Rows are one point carried round by a steady rotation, each followed by how many steps it has turned.
The counts run from 0 to 619.
[ 92 163 157 137 178 153 115 121 120 161 160 148 141 159 162 168 122  75
 100 140 141  88 114 116 118 113 124 122 127 134 121 123 155 117 142 179
 138 165 124 145  90 137  94]
448
[ 76 135 162 152 126 136 148 134  88  98 171 126 109 143  72 141 129 116
 144 120 140 110 140 101 120  67 175  74 148 158 114  85 163 109 129 138
 114 133 106 123 149 128  96]
291
[112 127 133  96 167 121  88 156  56 157 183 138 144 173 102 129 154 144
 108 138 140 136 112  95  92 101 145 100 143 132 129 117 131 130 143 134
 108 129 138  84 114 165  75]
571
[105 132 118 117 135 174  89 122 129 129 185 146 117 149 121 168 141 117
 123 135 175  82  91  88 136 114 169 125 124 124  83 153 175 114 111 129
 125 155  96 131 120 147  67]
312
[ 81 134 166 136 149 145  86 104 104  91 171 162  87 177 128 156 117 159
 120 131 157 115  94 128 124 103 157 124 151 140 115 139 136 103 133 132
 107 132 124 107  98 136  91]
300
[ 87 118 153 108 140 167 106 151  53 123 179 151 135 157  83 162 126 140
  96 137 129 120  95 113  92  90 149 110 135 158 126 169 120 143 106 124
 146 127 142 100 101 106 125]
294
[ 91 172 137  69 121 151 132 143 126 174 134 121 147 146 137 125 137 127
 148 118 118 155 136 122 139  70  95 135 135 128 168 163 219 122 115 174
 140 148 133 128 150 167 127]
408
[113 158 140  95 198 123  94 139  67 120 187 153 115 159 130 124 135 150
 154 166 155 119 112 132  99 106 126 106 156 133 104 113 141 133 155 120
 153 118 104  99 105 149  87]
23
[ 83 100 123 140 140 113 140 131  95 119 196 134 111 141  65 142 143 131
 142 138 165 153 150  76 167 103 165 116 167  90  81  88 136 126 132 132
 121 141  98 123 116 126  95]
342
[111 148 117 121 125 161 113 155 115 154 142 124 126 103 121 101 136  80
 166 125 170  95 142  97 138 108 139  94 144 133 107 107 205 118 144 151
 147 138 101 108 123 174  70]
40
[110 143 148 170 110 165 145 136 106 145 160 122 118 106  92 134 131  68
 140 112 140  92 152  56 135  89 171  92 138 141 121 102 168 108 110 164
 128 147 121 115 151 126 110]
278
[ 73 134 129  96 111 162 151 169  78  93 151 115 122 125  56 110 116 148
 172 143 131 162 130 138 135  97 127 104 173 143 111 154 170 133 130 109
 159 108  93 112 136 141 101]
523
[136 138 163 120 175 185 133 147  87 129 182 145 120 144 107 157 124  96
 120 184 115  93  98  88 142 121 154 117 156 147 140 133 114 157 100 158
 158 125  88  98  92 103 105]
507
[107  91 114 121 104 186 102 151  99 159 148 125 141  64 116 163 121 106
 107 112 129 125 143  75 129  91 133  94 146 114 131 161 169 121  81 157
 123 134 135 110 121 154 131]
90
[111 121 145 139 174 148 122 164  56 192 145 135 147  91 146 127 149  70
 131 141 142 124 109 114 117 125 115 102 154  91 134 118 145 131 145 161
 158 136 122 110  71 175 114]
218
[129 176 161  92 117 158  83 163  96 151 131 142 129 138 119 107 119 151
 122 145 104 112 127 101 125  81 129 152 160 167 164 138 143 110 118 163
 163 114 159  86 131 104  98]
55
[ 87 120 183 161 122 115 106 126 103 116 146 127 106 121  95 138 112 130
 112 129 133 144 160  76 142 100 157 127 185  91 119  95 113  81 101 143
 101 139 144 113  92  99 109]
109
[102 166 129 131 151 111 130 102 102 138 174 157 106 146 124 136 114 100
 166 123 156  95 182  86 105  70 126 101 166 148 112 108 184 124 135 142
 140 138 114 123 153 116 129]
240
[ 85 145 173  76 151 134  98 166  83 163 133 129 159 134 123 117 139 146
 113 153 115 176 112 144 128 124 104 164 161 101 146 139 144 121 139 150
 149 131 153 104  79 129 109]
391
[101 107 154 115 187 143 106 146  82 130 185 124 132 171 104 151 137 140
 108 172 142 151  91  97 137 124 158 117 150 100 120 109 113 130 138 136
 117 125 108 102  88 146  80]
346
[ 89 124 193 136 136 112  95 134  86 130 138 123 123 124 113 110 117 141
 107 133 108 164 153 106 141  91 126 138 182 103 163  96 117  82 111 161
 102 126 171  96  95 108 114]
611
[ 96 127 120  83  99 134 124 158  83 152 146 136 131 102  55 104 132 129
 138 137 118 166 181  87 146 102 136 130 186 118 117 122 155 137 119 138
 152 116 145  97 130  97 135]
561
[146 174 144 129 170 117 112 101  53 152 172 176 103 145 151 142 121 117
 131 133 127  92 130  81  99  84 125 119 140 149 159 107 140 119 121 169
 141 128 145 100 133 133 133]
236
[112 117 128 123 111 199 154 151  86 150 158 136 125  88  87 161 120  85
 125 140 127 121 124  88 166 126 138 119 158 122 119 158 131 150  93 166
 164 122 115 111  82 109 141]
502
[ 70 154 167 117  85 112 101 140 126 133 126 133 135 120  97 105 122 144
 126 114 121 149 186  96 136  74 130 153 185 127 120 121 173  86 114 151
 143 149 152 129 141  84 119]
607
[ 93 120 163 100 181 152  94 166  66 151 162 116 140 157  91 139 115 128
 108 146 128 130 114 117  94 102 128  72 170 139 126 124 120 139 134 139
 139 110 147  81  99 132 106]
69
[102 152 163 130 100 131 120 130 138 101 162 135 102 133  88 114 129 142
 145 144 145 130 156  73 173 100 173 156 161 124 111  91 163 101  97 137
 126 149  88 130 143 100  84]
330
[ 86 131 173  88 149 133 101 172  94 114 151 120 171 145  90 130 166 144
 120 169 124 143 100 128 111 104 128 146 124 125 125 146 134 126 103 123
 179 154  87 137 113 119  88]
158
[107  87 129 141 134 192 125 141 133 126 163 104 116  91 102 151 116  88
 140 135 156 103 125  73 162 114 156  93 147 103 100 131 171 123  97 139
 118 138  65 122 113 154  79]
316
[ 69 127 106 105 129 133 160 153 108 184 148 126 160 110  99 143 130  95
 136 113 131 171 162 123 146 101  93 111 153  88 114 138 185 139 138 160
 134 152 144 127 105 155 140]
400
[ 97 133 144 133 144 132  76 117  70 144 157 175  99 162 139 148 138 154
 105 102 150 129 102 102 119  96 157 126 143 125 139 131 145  89 132 150
  95 111 181  88  97 150 103]
75
[106 192 155 108 101 168 134 130 133 124 162 165  86 147 123 131 114 136
 148 151 132 114 113 108 179 111 151 178 150 151 130 154 171 127 114 154
 159 133 107 118 130  84 107]
505
[ 70 119 124  98 133 140 137 164  89 163 126 125 143  84 105  99 123  85
 154 139 150 149 144 147 134 115  96 121 168  75 108 132 173 124 145 144
 185 134 115 130  92 143 109]
213
[ 69 126 151 136 132 180 154 154 101 163 141 112 135  91 114 154 108  52
 132 108 120 135 134 118 149  93 115  90 152 120 152 141 167 128 122 179
 143 138 136 130 100 142 142]
451
[114 133 130  96 177  84  75 145  69 156 176 148 167 142 104 133 169 131
 103 172 135 138 133  88  96 101 118 145 136 101 115 112 124 120 107 137
 148 138 124 101 119 121  95]
384
